[[55  6 43 62 28 83 27]
 [37  8 66 28 31 51 53]] | 6

[5137 4127 9220 2987 9379 7129 4455] | 4127

[[276 885 220 564 611]
 [276 850 325 604 592]] | 885

[[-19  32 -36  -4 -40  10  49]
 [-35 -16 -32  32  26  10   7]
 [ 43 -36  -6 -35 -42 -31   8]] | 32

[2 7 1 1] | 7

[[ 521  534  525  513  566  463]
 [ 508  426  532 -855  115  514]] | 534

[[-773 -745  261  869 -766 -749  896]
 [-859 -842  676  934 -858 -847  937]
 [-563 -510 -109  -47 -559 -530  -48]] | -745
---
Q:
[[-0.97 -0.41  1.67 -0.25  1.80  0.77]
 [-0.94 -1.70  6.59  2.45  4.32  2.97]
 [-0.99 -0.79  4.22  1.63  2.43  1.40]]
A: 1.40

Q:
[[-2.89  3.25 -2.35 -2.80]
 [ 4.49 -5.08  0.38  0.84]
 [ 6.51 -5.92 -0.28  3.40]]
A: 3.40

Q:
[[0.12 2.76 2.90 0.07]
 [0.24 5.45 0.16 0.00]
 [0.27 1.84 3.53 0.21]]
A: 0.21

Q:
[[ 5.42 -5.30  4.71 -3.95 -5.30 -5.34]
 [-5.47 -5.33  5.32  4.94 -4.68 -3.76]
 [ 5.13  5.42 -5.20 -5.16  5.50  5.38]]
A: 5.38

Q:
[[ 0.03  0.07 -0.66  2.20  0.52]
 [-1.91  4.20 -3.71 -1.44 -0.65]
 [-5.75  1.65  3.44 -1.12  2.51]]
A: 2.51

Q:
[[ 0.37  2.53 -5.17  0.00  1.26 -0.18]
 [ 0.93  3.30 -4.30  1.78  1.89  0.65]
 [ 0.00  0.00 -0.23  0.60 -0.42  0.00]]
A: 0.00

Q:
[[ 6.15  3.17  1.89 -0.50]
 [-5.82 -4.44 -2.36  0.64]
 [-6.32 -3.89 -2.84  0.79]]
A: 0.79

Q:
[[-1.29  5.24  2.80 -1.26]
 [ 3.64 -1.22  0.88  2.96]
 [ 2.97 -1.03  0.15  2.81]]
A: 2.81

Q:
[[ 1.33  3.12 -1.61 -6.00 -2.54 -3.49]
 [ 4.52  2.41  3.93  1.76 -6.07 -1.07]
 [-6.71 -1.56 -2.33 -3.67 -2.68  6.11]]
A: 6.11
---
[-0.22  5.64  6.03  0.10] ⇒ 0.10
[ 0.79  0.97  0.30 -5.99] ⇒ -5.99
[ 0.63 -4.35 -2.27  6.44] ⇒ 6.44
[ 6.85 -1.00  0.69  1.90] ⇒ 1.90
[ 6.32  4.73 -2.41 -0.09] ⇒ -0.09
[ 0.48 -1.75  6.30  4.39] ⇒ 4.39
[ 0.48  5.90 -2.12  1.58] ⇒ 1.58
[ 2.92  5.50 -3.54 -5.10] ⇒ -5.10
[-2.22 -5.73  1.61 -5.96] ⇒ -5.96
---
[[-0.023, 0.244, 0.171, 0.151, -0.031, 0.055, 0.039], [0.068, -0.183, 0.002, -0.065, 0.051, 0.208, -0.239], [0.002, -0.055, 0.171, 0.010, -0.062, 0.208, 0.230]] ⇒ 0.068
[[2.164, -2.227, 2.103, -1.193, -1.003, -2.200], [-2.121, 2.027, -2.064, 1.124, 0.945, 2.000], [2.389, -2.415, 2.311, -0.245, -0.041, -2.410]] ⇒ -2.121
[[0.5, 1.3, -0.9, 0.4, 1.8, 0.8], [-2.2, 0.1, 1.4, -1.4, -0.5, -0.2], [1.3, -0.3, -2.4, 0.5, 0.3, -0.1]] ⇒ -2.2
[[3.396, 26.478, 15.564, -19.171, -11.705, 160.051], [-32.484, -19.701, -49.855, -14.345, 8.788, -153.432], [-14.392, -67.389, -78.774, 22.147, -30.999, -156.698]] ⇒ -32.484
[[-6.21, 3.81, -5.53, -6.18, 16.83, 9.45], [5.45, -15.66, -15.88, -8.29, -22.22, 19.01], [-9.41, -9.25, -22.03, -19.18, -22.16, 16.24]] ⇒ 5.45
[[1.0, 0.6, 0.9, 2.0, 0.8, 1.6, 1.1], [1.3, -10.6, 1.2, -9.3, -10.3, -10.0, 1.4], [18.0, -20.9, 18.0, -17.0, -19.9, -19.0, 18.4]] ⇒ 1.3
[[-136.3, -8.4, 98.3, 47.2, -63.8, 170.4, -73.7], [0.9, -77.8, -33.8, -53.5, -121.1, 61.0, -71.4], [-157.5, -5.8, 128.3, 62.6, -70.6, 212.5, -82.0]] ⇒ 0.9
---
[[-4.40 -1.30 -0.65  0.13 -4.58  3.62]
 [-5.21  0.18 -1.87 -1.19 -4.47  3.82]
 [-2.09 -1.71  3.10  3.07 -2.83  1.72]]: 3.62, -2.09

[[ 7.00  4.45  1.91 -4.21]
 [-4.24  1.82  0.63  1.22]]: -4.21, -4.24

[[ 4.01 -1.54  0.66 -2.09 -3.60  0.21  5.69]
 [ 4.48 -4.56  2.96 -2.80 -1.01 -6.04  4.70]]: 5.69, 4.48

[ 0.76  2.46  3.97  0.28  3.60 -5.19  1.02]: 1.02, 0.76

[ 0.01 -2.46  0.36 -0.67 -5.59  1.64 -4.34]: -4.34, 0.01

[[ 0.15 -0.55 -6.22 -1.28]
 [-0.18 -0.44 -6.22 -0.13]]: -1.28, -0.18

[[-2.76  3.93 -0.08 -0.52  5.23  1.76]
 [ 2.56 -1.48 -4.60  3.49  0.95 -4.53]]: 1.76, 2.56
---
Q:
[[-5.46  0.94 -2.81 -4.27 -1.04 -2.17  0.09 -1.66 -0.77  1.54 -0.41]
 [-6.23  0.80 -3.86 -5.74 -3.43  2.63 -0.17 -4.62 -0.90  3.47 -1.01]
 [-4.88  0.96 -2.24 -3.50 -0.45 -3.19  0.13 -0.64 -0.74  0.93  0.03]
 [-1.11  0.16  0.81  0.60  2.10 -4.84 -0.71  3.43  0.22 -2.51  2.08]
 [-6.33  0.78 -3.84 -5.68 -2.96  1.72 -0.18 -4.31 -0.83  3.15 -1.11]
 [ 3.47 -2.06  3.17  4.40  3.93 -1.28 -2.54  4.05  2.21 -5.37  1.98]
 [-4.21  0.93 -1.64 -2.73  0.11 -3.97  0.14  0.36 -0.66  0.25  0.49]
 [-3.86  0.90 -1.34 -2.33  0.37 -4.29  0.10  0.81 -0.58 -0.05  0.70]]
A: -1.34

Q:
[[-0.05  0.46  1.07 -0.02 -1.38 -2.24]
 [ 0.38  0.65  1.18 -3.33 -0.41 -1.26]
 [-0.55  0.63 -0.30 -0.74 -0.38 -1.36]
 [ 0.20  1.22 -0.57 -2.78 -0.41  2.59]
 [-0.30 -0.72 -0.40 -3.56  0.17 -3.21]
 [ 0.24 -0.41  0.57  3.63 -0.08  6.13]
 [-0.54  0.13 -0.52  1.02  0.07  0.55]
 [ 0.03 -0.18  0.77  1.95  0.84 -0.58]
 [-0.24 -0.20 -0.70  0.89  0.35  1.28]
 [-0.45 -0.19 -0.07  1.63  0.23  2.52]
 [-0.01  0.16 -0.74  0.98 -0.12  0.50]]
A: -0.74

Q:
[[ 2.26  0.14  2.39 -4.23  1.31  5.87 -1.89  2.83 -2.33]
 [-1.92  0.36 -3.59 -0.85  0.62 -0.15 -0.18 -1.41 -0.82]
 [ 1.84 -2.46  0.43 -2.45 -0.22 -0.92  0.74 -1.84  2.56]
 [-0.74  4.70 -1.38 -2.21  4.68 -1.86  3.09  0.90 -1.43]
 [ 0.75  1.37  0.89  0.17  1.34 -0.88  1.93 -3.21 -2.05]
 [ 0.53  1.20  1.00  0.66 -0.22 -2.15  0.44  1.73  1.21]]
A: 1.00

Q:
[[-0.26 -5.14  2.15  0.69 -0.67  2.95]
 [ 2.00 -2.37 -4.37  4.01 -4.25  3.39]
 [-4.46  3.74  2.40 -2.37 -3.40  3.66]
 [ 4.22  0.70 -4.20  1.49  0.20 -1.78]
 [ 4.41 -0.94 -5.15  4.53 -2.12 -0.08]
 [ 4.62  1.01 -4.68  0.06  1.25 -1.72]
 [-0.75 -1.03  1.84  0.02 -4.84  2.40]
 [-3.68  3.05 -1.67  1.29  3.77 -0.92]]
A: -1.67

Q:
[[ 0.00 -0.06  0.97  0.00  0.00  0.23 -2.75  0.00  1.00 -1.09  1.01 -1.42
  -0.55]
 [ 2.02 -0.59  2.09  0.00  0.00 -0.43 -0.36 -1.88  1.18  0.84 -0.83 -2.51
  -0.13]
 [ 0.00  1.12  0.31  0.61  0.56  1.38  0.43 -1.59  0.07  0.35  1.53  0.00
   0.00]
 [-0.19 -5.33  0.00 -0.06 -4.18 -2.56  0.67 -0.23 -2.98 -2.34 -1.92  0.00
   0.00]
 [-1.73  0.00  0.00 -2.70 -1.94 -2.51 -0.12 -0.96  0.75  0.66 -0.33  0.21
   0.00]
 [ 0.84  0.71  1.60 -0.89 -1.85 -1.77 -2.93 -1.56  3.15  0.99  0.00 -2.25
   0.59]
 [-1.13 -0.14 -0.17  0.69 -0.91  0.10  1.87  0.09  0.21 -1.00 -0.38 -0.52
   2.08]
 [ 0.00  0.31  1.18 -2.58  0.00  0.28  0.00  0.00  1.32  2.00 -1.14  0.38
   1.83]]
A: 1.18

Q:
[[-2.05  2.35  0.20  1.76 -0.08 -2.04  3.15]
 [-1.82  0.42 -3.63  0.92  2.17 -0.45  1.62]
 [-1.42 -2.45  0.51 -2.31 -0.43  3.40 -2.51]
 [-2.50 -0.06 -3.88 -0.03  2.30  0.98  0.81]
 [-4.14 -3.59  0.93 -2.78  2.37 -1.57  2.09]
 [-3.05  1.04  1.61  1.24 -0.12 -2.75  4.67]
 [-1.99  0.13 -2.76  0.66  1.75 -1.46  2.07]
 [-3.15 -2.23 -0.68  2.19 -0.65  3.01 -0.78]
 [-1.56  0.91 -3.72  0.99  2.01 -0.72  1.54]
 [ 1.28 -0.08 -1.18  0.55 -0.90  2.80 -2.68]
 [-3.60 -0.28 -1.14  4.15 -0.51  3.15  0.86]
 [ 3.44  3.73 -1.78  5.69 -2.28  1.38 -1.81]]
A: -1.78
